Q: [136 137 145 126 149]
A: 145
Q: [128 126 128 124 127 141 151]
A: 124
Q: [137 150 133 127 133]
A: 133
Q: [155  99 144 141 143]
A: 144
Q: [138 126 135 131 122 106 124]
A: 131
Q: [156 139 149  98 112 106 150]
A: 98
Q: [116 156 126 131 147]
A: 126
Q: [128 131 152 140 137]
A: 152
---
145  136  119   99  137  105  135 -> 99

125  155  113  112  138 -> 113

131  114  110  144  144
152  132  128  104  130
119  133  127  142  124
-> 128

114  139  136  133  139  131  109
144  117  135  103  107  104  131
153  130  118  125  113  128  143
-> 103

132  145  148  102  123 -> 148

116  115  127  107  134 -> 127

136  130  153  133  155 -> 153
---
[[141 119 129 122 140 114 104]
 [127 130 152 103 146 120 117]]: 114

[150 137 116 117 121 134 122]: 121

[138 149 135 119 114  99 155]: 119

[157 145 142 111  99]: 142

[[150 133 126 142 121]
 [149 153 146 125 102]
 [131 106 126 118 126]]: 118

[[130 111 144 154 118 155 130]
 [150 122 142 138 116 142 115]]: 116

[152 128 134 118]: 134

[104 116 149 123  98 118]: 116

[[126 132 131 131]
 [134 106 116 115]]: 116

[129 139 154 107 121 110]: 121
---
[[124 100 108 121]
 [145 131 145 135]
 [158 117 132 128]] result: 131

[[137 136 128 123 130 138]
 [129 106 129 135 115 125]] result: 136

[[113 104 124 127 129 124 116]
 [110 112 130 137 127 137 113]
 [113 113 123 138 121 144 121]] result: 112

[[107 111 120 116 143 105 118]
 [104 123 106 110 140 130 143]
 [104 110 115 114 140 118 130]] result: 123

[[138 152 129 118 137 134]
 [136 155 128 118 139 137]] result: 152

[[134 144 152 123]
 [109 105 106 132]] result: 144

[[132 135 116 153 123]
 [137 134 117 153 124]
 [143 126 126 153 130]] result: 134

[[122 130 120 128]
 [106 143 117 132]] result: 130
---
[[138 140 138 111]
 [141 144 137 106]
 [136 135 134 117]] --> 137

[[113 134 157 116 150 141 136]
 [151 124 102 139 140 109 137]
 [112 140 148 125 155 154 135]] --> 109

[[111 124 136 117 130 149]
 [111 126 157 117 130 142]
 [135 139 135 135 145 138]] --> 130

[[134 114 113 126 109]
 [118 139 136 141 142]
 [138 115 114 120 107]] --> 141

[[133 128 130 129 151 132 129]
 [129 129 131 129 129 129 128]
 [128 129 128 130 129 131 138]] --> 129

[[131 117 122 126]
 [112 103 145 119]
 [119 120 127 118]] --> 145

[[112 128 128 146]
 [110 128 129 149]
 [116 131 132 134]] --> 129

[[140 139 139 146 139 112]
 [112 110 113 103 113 145]
 [143 146 142 152 144 111]] --> 113
---
[[124, 136, 119, 156], [131, 126, 112, 152]] result: 156
[[148, 104, 103, 122, 104, 104, 104], [106, 152, 105, 104, 106, 146, 152]] result: 104
[[114, 156, 150, 156, 127, 115], [127, 146, 139, 145, 140, 127]] result: 115
[[152, 133, 114, 132, 131], [143, 128, 148, 127, 130]] result: 131
[[128, 129, 141, 131, 125], [127, 131, 153, 133, 123]] result: 125
[[134, 155, 125, 141, 132, 123, 133], [130, 154, 130, 136, 128, 127, 129]] result: 133
[[106, 132, 134, 130, 128, 116, 129], [108, 134, 131, 129, 129, 116, 131]] result: 129
[[132, 130, 126, 105, 140], [140, 133, 130, 104, 136]] result: 140
[[144, 113, 125, 135, 106], [119, 142, 127, 110, 145]] result: 106
[[122, 117, 132, 131, 132], [126, 119, 151, 113, 151]] result: 132
---
[144 102 119 153] Answer: 153, 144

[[149 100 153 157 120]
 [106 104 139 118 142]] Answer: 120, 106

[[146 118 152 138 132 125 131]
 [110 136 120 117 113 130 112]
 [123 129 132 106 120 116 146]] Answer: 131, 123

[[123 106 132 130 137]
 [131 133 136 124 121]
 [112 109 126 131 127]] Answer: 137, 112

[ 98 129 127 128] Answer: 128, 98

[[142 106 132 153]
 [143 107 132 153]
 [140 102 124 152]] Answer: 153, 140
